In the rows, 128 means zero.
One turn moves every row onto another: examples first, then more rows asked:
baro: [136 100 138 127 109 145 146 133 145 120 137  82 121 123 136 114 148 126
 121 115 124 106 135 107 141 134 128 100 135 141 165  99 149  91  99]
babef: [106 149 143 120 112 159 136  97 125 137 137 105 117 145 120 117 144 115
 125 106 146 134 125 114 127 132 123 110 112 146 108  95 132 130 107]
Sek: [136  82 143 174 106 143 132 106 143 135 139 115 115 132 128 114 151 147
 122 106 120 126 126 111  77 143 137 108 116 139 112 150 144 130 110]
Boto: [145 108 142 133  97 114 128 126 122 124 153  72 115  98 144 112 155 133
 120 118 137 130 132 105 101 109 119 111 122 134 101 114 138 157 118]
zeg: [115 147 135 147 115 111 142 138 150 119 142  86 124 105 136 124 158 151
 128 108 112 114 121 113 118 126 122 107 120 140 114 100 130 158 109]
simim: [185 127 139 144 108 126 142  94 131 123 146 107 121 121 134 129 145 149
 134 109 148 125 130 115  85 127 144 119 123 144 167 123 135 146  92]
dusa: [131 117 119 146  91 119 136 128 109 105 173  89 125 102 153 106 160 124
 126 104 128 114 129 112 117 128 113 121 112 163 135 114 138 137 102]
fip: [155 146 143 123  88 135 120 123 128  98 152 100 113 116 128 111 154 129
 102 117 146 107 140 100 110 124 119 118  97 142 101 135 134 101 108]
Vabif: [136  99 137  93 109 143 144 105 128 121 141 112 103 129 131 119 152 138
 127 110 114 114 127 114  79 120 119 112 124 137 143 124 132 169  97]
bedog: [159 135 154 151 117 151 160  89 155 141 155 111 128 134 134 118 176 116
 125 113 140 136 124 114  89 112 133 121 131 128 151 119 133 104  96]
Gatub: [124 102 132 119 114 126 159 129 125 151 144 109 118 138 115 129 153 128
 129 106  94 119 116 113 106 130 131 113 134 126 123 142 126  85 109]
dadel: [152 170 141 133 119 126 139 124 146 107 138  77 113 131 135 121 152 135
 124 113 122 116 131 115  91 133 134 112 117 154  86 145 129 128  94]
popo: [103 141 135 136 107 159 138 129 139 115 132  87 105 120 131 121 163 117
 151  96 127 118 137 122  87 138 126 109 127 133 138 170 140 122 104]
zamob: [146 117 141 130 113 112 133 117 135 109 138  71 112 115 127 119 139 135
 121 114 123 121 130 115  95 121 126 109 128 130  85 124 133 169 108]
Luf: [174 147 139 148 117 122 140  92 140 126 152 101 127 121 131 135 134 161
 122 119 154 132 124 118  93 126 142 107 125 141 158 120 137 140  96]
bil: [132  93 135 176 105 148 128 105 132 138 153 102 125 127 129 118 145 146
 114 108 128 133 122 124  88 143 138  92 112 142 114 145 158 123 115]
dusal: [147 104 135 128  98 111 122 108 121  99 158  82 111 111 135 106 132 130
 109 119 139 118 135 107 100 120 114 118 122 139  95 131 132 149 105]
tefe: [107 109 146 107 116 137 134 103 109 129 145  89 125 112 133 127 151 149
 121 107 139 127 127 108 139 139 125 118 129 130 152 117 126  94  89]
toda: [174 151 146 131 116 151 145  89 137 138 126  93 116 135 128 115 151 142
 131 108 119 110 134 105 103 134 118 133 127 137 174 140 119 117 102]
Rumed: [137 121 128 138 106 121 141 116 133  79 145 106 119 123 110 116 137 134
 119 100 108  93 130 113 117 134 110 131 114 135 110 124 121 145  97]
molan: [122  91 142 161 102 139 119 109 149 142 133 113 113 124 127 119 147 150
 118 108 130 123 126 119  88 145 145  89 110 138 115 137 155 131 120]
Balot: [119 143 142 141 117 160 154  96 114 139 152  99 121 150 135 110 155 112
 136 106 137 145 123 107 112 128 115 132 123 159 109 108 123 128  96]
Patuv: [115 116 142 116 137 136 149  93 114 117 142  81 126 134 127 129 140 149
 132 102 119 126 123 116 124 149 127 128 142 135 136 138 116 106  72]
Bova: [163 143 147 128  91 136 137 144 127 125 134  83 110 108 146 117 188 120
 138 103 130 119 138 105  94 121 134 118 106 150 112 123 139 131 110]
mev: [115 127 148 119 106 154 141  97 126 133 129 122 103 148 129 107 157 109
 139 101 139 126 132  98 109 132 120 135 115 152 115 102 119 134  99]
Fibo: [106 136 142 141  95 168 136 133 136 118 139  97 112 108 120 122 168 124
 136 103 136 121 138 112 100 123 114 113 119 114 139 160 139 108 116]
domod: [179 132 144 136 105 127 134  93 140 118 140 116 121 119 117 135 136 157
 120 113 154 118 129 114  98 125 142 111 116 127 161 115 136 141 101]
Gudo: [119 106 122 113 112 121 149 124 117 149 152 101 119 138 127 125 144 121
 128 107 101 120 116 123 109 138 135  99 132 142 128 145 137  82 107]
kuva: [157 161 146 119 111 144 128  94 148 146 121  95 112 125 132 118 148 148
 124 112 132 107 133 106 113 135 126 113 122 135 178 125 127 116 112]
kudib: [166 164 135 129 114 151 136  87 127 141 141  79 123 130 135 118 142 140
 122 112 130 118 130 117 115 137 121 113 124 144 177 136 135 109 107]
Petos: [142 132 147 122 111 133 135  79 168 126 141 129 109 139 139 111 157 112
 120 112 151 115 131 114  89 128 143 111 124 141 157 121 135 104  92]
kela: [124 124 137 103 111 151 140 107 128 130 159 101 122 117 120 128 141 154
 101 126 128 129 119 119 104 108 111  89 117 121 135 111 143 150 113]
Ril: [149 107 129 173 109 111 135 117 160 127 138  96 114 111 153 118 152 126
 142 108 127 104 133 112 124 136 128 105 123 159 101 129 134 116 129]
fevun: [130 119 130 122 123 140 153  98 122 128 179  94 119 131 148 114 142 150
 114 129 121 137 118 112  80 114 104 113 135 152 135 136 130 149  89]
Kalop: [114 107 154 109 128 136 149 112 121 138 122  86 119 117 132 132 167 149
 145  96 117 126 127 108 123 141 135 126 138 126 147 115 118 119  85]
Tem: [157 100 124 164 102 121 133 113 146 114 138  97 117 114 139 119 146 115
 139 101 127  99 135 121 131 141 130 102 115 154 103 131 141 113 130]
Pobi: [156 109 131 176 112 122 142 114 158 119 138  97 123 116 131 124 146 128
 133 108 121 104 131 115 131 133 124 107 121 143  92 131 133 112 131]
zim: [140 111 136 143 129 144 157 118 151 105 147  78 127 141 128 113 130 133
 115 121 114 109 131 108 135 138 119 112 146 143 146 122 136  87  84]
zof: [ 95 149 137 144 109 153 132 122 147 112 146  96 107 118 133 115 151 131
 132 112 139 121 136 110  93 131 114 113 128 131 133 173 132 102 104]
lemot: [109 109 131 113 113 114 146 130 134 159 144 111 112 132 130 125 151 134
 124 114 105 118 118 109 108 131 135 103 133 135 128 136 129  81 112]
Duta: [137 107 143 135 129 136 160 133 163 124 122  79 114 136 141 116 153 131
 140 113 105 106 133 103 121 139 132 112 151 146 154 109 134 109  86]
redon: [151 149 141 130 123 151 148  81 155 127 143 100 128 141 120 127 154 107
 123 105 140 127 122 142 100 129 149  92 125 131 146 118 151 114  98]

Gudo turns into Gatub
kela turns into fevun
Now these:
Ril turns into Tem
kuva turns into kudib
mev turns into babef
dadel turns into Bova
molan turns into bil
Luf turns into simim
dusa turns into Rumed
zamob turns into Boto
bedog turns into Petos
zof turns into popo
Kalop turns into tefe
zim turns into Duta

One turn moves every row onto another: examples first, then more rows asked:
diz: [145  94 138 104 100 119  98 116 111 137 112 127 103 132 127 134 113 138
 129 102]
mivef: [120 140 140 136 133 144 148 125 141 126 141 105 130 154 128 138 118 109
 117 120]
didod: [144 106 123 138 108 107 114 104 125 139 105 107 116 136 132 122 127 165
 136  94]
vige: [137 108 136 130 135 125 126 125  97 124 124 138 121 146 130 138 123 128
 129  69]
ziv: [137 120 131 118 119 124 142 119 129 143 115 121 111 150 123 137 135 128
 131 169]
lumid: [124 139 101 127 127 149 136 149 133 135 111 131 125 144 136 123 141 131
 130 101]
gal: [131 107 121 129 110 133 135 128 142 140 155 135  93 132 130 136 149 109
 130 120]
zugo: [157  81 112 129 116 128 114 112 136 144 102 127 118 130 151 136 103 125
 122 124]
Nukat: [137 106 127 128 120 126 113 111 116 130 110 125  92 137 139 134  98 143
 126 153]
Pozom: [138 137 126 141 108 119 120 115 132 115 110  96 142 152 126 109 133 133
 119 105]
guli: [139 117 130 119 131 142 144 130 104 152 120 133  95 135 150 159 113 121
 140 120]
derus: [131 104 145 117 155 130 137 124 108 138 141 138 104 151 129 147 126 116
 136 126]
seko: [105 121 139 122 108 136 108 135 116 128 145 126 128 135 144 140 119 127
 153  99]
sus: [132 104 129 127 124 125 131 122 159 139 102 122 147 148 138 136 102 128
 130 148]
pilu: [134 124 140 149 148 127 153 134 129 117 131 119 126 162 123 124 144 118
 124 104]
pak: [144  97 130 149 103 109 120 103 154 133 110 108 146 142 145 134 120 128
 138 107]
Fosez: [121 119 133 138 116 122 131 107 157 125 115 110 129 157 104 125 122 148
 114 138]
Pimug: [142 112 140 127 114 126 135 126 134 141 128 115 115 137 128 137 129 130
 127  57]

Pimug turns into mivef
gal turns into seko
Now these:
pilu turns into derus
Fosez turns into Nukat
Pozom turns into ziv
sus turns into zugo

